In the rows, 128 means zero.
One turn sends every row of this set to another row. A few are shown first. Where does it send the rows asked after them?
Q576: [122 128 114 115  98  90 118 142 139 118 122 104 155  77 101 124 142 118
 153]
Q764: [112 158 123 134 146  88  98 175 151 131 130 133 135 133 117 120 140 128
 100]
Q987: [130 136  99 119 151 105 106 162 142 132 170 133 144 132 136 102 147 108
 143]
Q866: [119 123 125 146  96 105 128 120 131 137 106  97 131  90  99 110 131 130
 126]
Q272: [121 140 101 137 143 109 125 150 111 142 137 141 128 157 134 110 167 126
 120]
Q262: [110 154 108 143 131  70 103 179 127 124 141 121 134 118 108 124 150 122
 101]
Q34: [138 120 107 125 109 106 154 119 126 122 121 120 145 122 110 121 128 133
 167]
Q193: [105 124  99 143 132 103 130 152 118 126 137 153 110 141 123  99 136 136
 104]
Q710: [117 135 108 121 157 103 101 154 158 139 169 133 137 132 137 117 135 118
 133]
Q829: [133 123 111 133 115 103 158 112 127 125 118 114 147 108 105 107 122 141
 154]
Q137: [114 134 126 149  83 105 135 122 128 133 103 109 131 101 107 113 135 124
 126]
Q550: [109 139  97 161 129 101 124 139 113 139 159 135 113 141 136 112 140 124
 112]
Q770: [112 112  94 110 148  97 120 155 149 126 174 136 132 125 125 103 132 119
 130]
Q142: [121 162 118 132 132  64 100 162 127 138 119 138 127 124 112 111 141 125
  96]
Q583: [136 130 111 111 113 112 144 106 135 128 129 113 154 115  97 110 136 129
 161]
Q670: [124 140  98 137 137  93 115 125 110 148 149 154 111 135 143 105 137 125
 124]
Q792: [127 124 112 109 111 103 107 143 133 125 107 114 149  74 103 123 146 130
 149]
Q811: [124 133 121 136  91 119 129 106 121 138 107 112 130 110  95 109 145 129
 131]
Q330: [120 138 100 125 150  80 126 154 149 129 180 119 147 133 125 116 132 115
 132]
Q186: [130 116 115 113 101  96 112 143 139 124 121 100 145  86  98 132 142 118
 156]
Q439: [124 151 106 152 135 112 122 156 117 135 135 148 125 154 134  95 147 124
 115]
Q133: [128 136 118 110 102 100 113 130 133 124 112 105 152  89  82 120 152 126
 144]
Q503: [128 128 107 127 106 104 158 113 130 122 128 123 151 112 117 112 126 129
 163]
Q784: [129 119 108 118 112  94 121 134 131 120 120 103 150  75  98 119 138 132
 156]
Q587: [104 133 118 124 134  80 107 180 150 124 136 127 129 120 102 105 137 123
  91]
Q998: [137 129 115 116 124 110 155 118 138 126 115 125 157 113 112 110 123 140
 159]
Q516: [125 126 130 145  87 106 133 125 132 137  99 103 126 114  99 119 132 125
 126]
Q398: [121 125 130 140  98 121 126 114 137 147 101 110 128 100 113 108 131 128
 123]
Q826: [112 145 102 146 144 110 109 151 122 135 139 156 118 143 140 115 143 136
 119]
Q518: [118 151 124 129 140  90 108 173 140 142 127 116 140 144 113 114 166 115
  97]
Q909: [124 129 105 111 153 102 108 156 144 143 165 118 143 139 132 114 164 107
 134]
Q883: [121 155 123 134 134  92  93 181 147 134 136 120 138 128 115 102 151 107
 102]
Q524: [129 142 110 106 151  72 106 143 155 144 165 125 141 122 126 108 129 108
 130]

Q670 -> Q142
Q784 -> Q829
Q330 -> Q550
Now these:
Q883 -> Q987
Q710 -> Q826
Q998 -> Q398
Q576 -> Q503
Q770 -> Q193
Q909 -> Q272
Q811 -> Q133
Q34 -> Q516

One turn sends every row of this set to another row. A few are shown first. Where does it send the rows asked after them?
Q98: [138 139 126 124 132 145 106 162 155 139 142 128 132 169 109 116 130 150
 144 111 117 116 139  91]
Q37: [140 131 117 139 149 107 107 155 153 109 102 152 168 133 106 120 133 111
 135 149 125 129 165 134]
Q555: [141 119  94 149 130 151 131 161 140 116 104 173 113 127 122 132 126 128
 163 136 117 121 111 111]
Q605: [127 138 104 143 100 141 131 148 156 126 116 186 124 134 120 132 102 113
 133 144  88 132 149 133]
Q530: [122 143  95 156 111 152 127 168 168 133 124 151 125 121 116 144 115 130
 174 143 113  93 119 103]
Q974: [163 120  75 159 127 130 101 154 145 133 110 168 108 122 115 127 134 118
 144 119 138 113 137 117]
Q379: [120 150 123 137 133 133 102 153 141 120 130 137 125  94 149 122  89 111
 141 124 139 134 108 115]
Q158: [158 157 134 151 142 132 106 130 130 134 119 129 124 143 126 129  93 136
 120  98 113  85 128 112]
Q521: [128 159 135 157 106 169 130 148 160 153 112 161 122 130 113 122  95 107
 141 142 102 100 145 133]
Q288: [143 159 101 164  98 141 110 134 167 150 125 167 124 120 110 124 102 106
 123 143 129 115 170 129]
Q171: [133 128 122 153 131 145  99 117 130 117 113 119 146 147 127 123 140 127
 148 125 127 114 146  84]
Q950: [146 165  98 120 127 153 108 147 163 126 128 138 140 144 116 157  86 115
 133  97 137 114 145 160]
Q619: [155 153 106 129 138 160 120 123 141 108 110 133 135 139 122 148  89 115
 141 113 151 122 150 158]
Q384: [143 144 100 128 117 146 129 139 144  95 109 134 161 139 125 169 101 112
 137 130 137 119 145 152]
Q506: [135 163 127 155 162 131  91 135 158 119 117 140 145 119 112 114 112 111
 146 145 146 115 176 124]
Q321: [139 151 115 123 118 160 122 167 144 125 111 132 160 151 114 165  96 124
 133 118 131 107 142 160]
Q480: [171 142 128 133 111 138 147 155 134 119 105 125 163 139 126 117 103 147
 133 122 125 116 132  98]
Q239: [148 141  93 170 117 144 103 165 158 160 118 140 115 119 106 129 122 126
 160 127 141  82 146 115]
Q674: [149 154 106 128 104 118 112 164 150 115 137 136 144 140 135 137  87 149
 129 102  99 100 152  98]
Q344: [155 153  97 152 126 115 119 107 146 119 123 140 158 131 126 131 101 133
 116 116 131 126 117  98]
Q620: [129 140 131 145 127 112 123 160 145 125 133 116 133 102 127 130  96 132
 140 158 156 120 127 122]
Q892: [137 117 115 133 112  90 113 176 148 141 124 115 141 114 117 121 103 130
 141 127 131 120 137 143]
Q724: [133 133 115 134 115 133 105 157 151 119 130 132 161 159 121 135 150 126
 127 131 122 118 131  79]
Q341: [164 129 121 150 113 143 130 146 142 137 100 174 115 134 111 112 117 107
 121 145 123 123 163 141]
Q474: [129 126 118 130 127 122  93 169 132 142 115 134 128 106 136 111  94 122
 143  95 116 134 121 138]
Q274: [117 175 128 132 153 149  92 160 178 125 127 150 146 124 119 113  99 109
 159 119 111 117 154 121]
Q286: [139 139 109 134 133 132  96 119 162 121 139 122 120 154 124 113 124 125
 158 103 115 113 146  89]
Q410: [122 141 127 122 148 137 108 180 157 124 106 160 166 139 110 116 117 124
 150 125  94 135 147 132]

Q724 -> Q98
Q474 -> Q379
Now these:
Q619 -> Q384
Q410 -> Q274
Q974 -> Q555
Q480 -> Q674
Q605 -> Q521

One turn sends every row of this set to another row. A few are shown first. Where does it send the rows asked after them?
Q473: [118 164 129 116 138 109 125 120  92 127 123 131 113 127 103 129 130 130]
Q916: [152 127 129 102  87 118 113 130 150 143 156 139 119 130 125 118 142 149]
Q888: [106  83 139 123 140 126 141 111 124 133 159 132 118 135 130 118 131 170]
Q436: [130  94 163 114 116 148 122 146 134 150 118 125 107 121 118 116 161 119]
Q646: [130 108 124 127 142 117 102 122 110 156 147  99 131 115  87 127 143 123]
Q51: [108  90 122 130 129 130 143  97 125 152 147 146 119 149 111 121 128 160]
Q412: [153 114 134 119 106 114  99 128 154 108 133 153 117 116 124 131 130 151]
Q368: [117 143 154 105 157 114 129 137  95 115 128 125 116 120 126 121 141 144]
Q284: [132  92 111 133 148  96 100 123 111 155 126 128 143 125 108 119 130 125]
Q291: [147 113 131 104  89 127 103 111 150 147 147 147 120 124 107 125 149 148]
Q769: [112 131 130 111 139 119 113 130  82 134 142 114 126 106 100 123 151 139]
Q277: [137 155 138 124 148  99 126 112 127 143 125 123 111 148 111 127 112 115]
Q347: [120 139 130 117 146 123 127 106  96 144 100 158 122 140  96 127 137 135]
Q660: [158 127 129 116 100 119 117 136 159 123 130 156 116 135 126 124 128 150]
Q393: [133 106 173 113 175 119 117 109 129 137 118 128 115 133 117 127 136 134]
Q127: [128 121 161 107 112 115 127 151 132 135 132 118 100 124 149 112 140 114]
Q14: [151 111 147 113 106 135 101 122 157 117 137 145 112 116 108 134 144 154]
Q62: [142  98 123 122 152 105 127 149 117 165 126 124 143 145 128 104 135 133]
Q287: [146  94 136 105 101 116  96 115 150 135 142 155 126 118 125 122 148 154]
Q664: [113 110 139 131 137 142 152 122 130 123 160 117 105 137 112 127 126 164]
Q536: [134 132 159 117 166  95 116 123 125 120 133 114 112 127 130 127 118 126]
Q458: [121 101 150 123 113 120  98 141 125 121 131 116 105  97 122 126 144 111]
Q754: [121 102 141 123 106 120 102 105 130 151 104 152 106 123 112 127 141 102]
Q126: [123 137 143 117  95 121 114 123 129 144 130 118  94 120 112 126 138  99]
Q532: [151 108 134 103  98 108 107 133 149 131 150 148 125 124 141 116 140 155]
Q704: [106 110 124 127 128 111 140 116 120 125 174 117 113 131 129 121 118 160]
Q215: [108 117 107 134 116 115 141 100 121 143 160 132 113 146 110 124 115 151]
Q699: [158 124 141 111 100 140 119 130 161 132 134 148 112 134 111 127 142 153]
Q654: [115 127 107 122 136 102 110 120  82 140 119 143 137 121 105 120 137 135]
Q763: [138 114 136 115 145 126 130 148 116 166 147  95 130 135 107 112 148 132]
Q562: [121 122 144 101 147 134 136 145  90 151 131 123 130 128 114 109 160 150]
Q397: [112 100 111 146 135 117 137 105 128 124 137 150 116 145 116 129 108 157]
Q422: [134 109 130 125 103 128 129 143 134 161 101 148 113 144 125 111 140 109]
Q994: [123 117 119 112 144 116 133 136  91 157 109 152 140 142 120 107 145 145]
Q156: [108 110 122 142 131 126 131 103 125 115 157 125 107 127 101 136 115 155]
Q487: [128 115 119 135 100 100 105 140 123 133 115 137 111 119 128 120 124 101]
Q211: [136 128 151 119 157 124 127  99 132 160 109 138 114 153  98 128 130 123]
Q147: [117 100 129 135 141 132 157 124 133 132 139 143 115 155 126 119 118 166]
Q599: [119 118 157 107 164 127 131 123  99 133 104 152 124 132 120 119 148 150]
Q381: [125  88 159 113 124 114 115 133 133 141 104 153 111 127 148 113 142 117]

Q916 -> Q699
Q473 -> Q562
Q422 -> Q126
Now these:
Q397 -> Q704
Q284 -> Q536

One turn sends every row of this set to another row. A few are shown first. Where does it send the rows asked after them?
Q734: [142 137 122  99 107 149 104 124 111 129 101 134 102 138 124 118 135]
Q651: [124 147 116 123 112 144 155 111 104 128 146 124  96 138  89 140 150]
Q935: [ 91 122 152 113 145 136 152  98 138 125 143 146 130 117 126 131 122]
Q841: [144 132 127 100 103 145 112 126 117 130  96 128 109 144 118 118 146]
Q867: [131 162 150 115 147 145 149 114 106 121 137 153  97 113 134 127 162]
Q797: [ 99 134 154 131 153 123 159 104 136 118 136 136 133 113 123 134 118]
Q722: [152 142 123  89 118 146 124 145 102 132 121 118 127 151 134 146 123]
Q145: [109 148 120 118 114 141 140 105  99 115 138 110 105 137  91 138 148]
Q179: [156 131 152 131 137 140 137 125 139 116 104 153 123 127 153 136 135]
Q254: [135 142 156 127 122 119 146 119 133 107 118 110 139 147 135 144 108]
Q609: [138 137 122  99 112 143 117 124 123 129  95 133 107 150 114 119 156]
Q637: [141 131 125  90 110 132 115 116 109 133  91 130 115 139 123 125 138]
Q513: [110 122 144 139 160 146 147 123 111 120 163 141 122 109 115 124 143]
Q79: [136 130 145 131 128 108 116 147 123 143 130 147 141 122 155 126 136]
Q588: [131 125 148 127 124 113 116 156 120 138 127 151 144 125 147 132 139]
Q152: [109 145 103 118 139 157 147 121 131 135 139 105 116 137  94 124 125]
Q265: [119 125 140 131 153 142 139 127  99 106 164 138 131  98 120 129 132]
Q54: [ 96 133 148 122 151 125 152  96 137 117 142 146 132 114 122 132 121]
Q450: [110 143 103 120 121 142 147 125 132 144 143 108 111 136  90 120 121]
Q52: [102 141 119 120 111 129 147 119 100 124 144 122  95 134  93 135 150]
Q217: [145 129 149 129 135 133 135 132 135 106 119 165 125 131 157 132 125]
Q209: [140 127 149 127 132 111 119 138 128 130 130 157 156 121 144 127 143]
Q667: [113 128 156 139 146 147 132 125 106 117 169 147 125 109 123 118 137]
Q541: [125 144 110 122 129 147 125 146 118 101 165 132 145 143 109 137 124]
Q618: [143 145 120 105 114 132 115 135 117 133  89 129 104 141 127 118 144]
Q523: [106 157 128 112 117 145 148 109  99 118 144 126 105 128  89 132 157]
Q548: [122 150 112 117 130 160 148 117 137 138 147 102 117 134  94 125 125]
Q669: [108 136 131 117 113 138 131 155  96 151 124 133 123 122 121 157 158]
Q309: [131 129 123 123 149 168 142 126 138 141  94 121 105 129 124 138 136]
Q388: [146 145 122 100 113 136 127 145 111 130 114 107 131 156 130 153 130]
Q343: [102 148 118 116 112 144 149 115  99 125 143 127 103 132  90 139 156]
Q478: [113 115 143 116 153 145 132 118 108 119 166 145 126 101 114 118 133]
Q354: [158 127 141 137 135 128 147 130 141 122 122 155 117 125 154 118 129]
Q602: [100 155 125 116 157 119 132 137 131 150 139 124 127 120 143 117 123]
Q809: [114 129 144 131 151 143 136 127 106 109 171 149 128 107 119 120 131]
Q9: [154 138 153 127 124 133 153 134 136 116 115 166 119 123 148 130 132]
Q579: [ 87 136 145 129 144 137 156 109 135 124 144 143 128 104 122 137 121]
Q22: [142 156 110 103 113 139 125 150 114 129 120 113 131 152 129 153 133]
Q96: [148 147 126  89 123 128 132 141 111 136 116 114 132 155 125 154 132]
Q703: [157 136 159 128 135 134 144 127 136 120 114 156 117 126 155 130 136]
Q857: [111 133 125 111 122 129 136  93 139 101 119 151 125 143  94 125 147]
Q908: [139 122 133 138 133 110 119 138 125 145 133 149 146 129 152 123 139]
Q326: [139 129 142 132 116 106 134 139 125 141 138 155 143 120 152 130 142]
Q183: [100 150 108 115 142 150 141 121 129 131 145 101 116 142 101 120 119]
Q603: [150 158 125  99 115 139 125 143 115 143 118 121 125 155 137 148 142]
Q33: [ 99 128 143 112 148 130 154  99 126 113 148 141 127 108 125 146 113]
Q181: [108 145 119 107 124 157 141 125 126 130 143 101 116 144  89 120 122]
Q988: [138 121 162 130 106 137 107 128 108 118 138 134 126 134 121 101 143]

Q326 -> Q478
Q841 -> Q703
Now these:
Q935 -> Q548
Q145 -> Q618
Q669 -> Q988
Q179 -> Q797

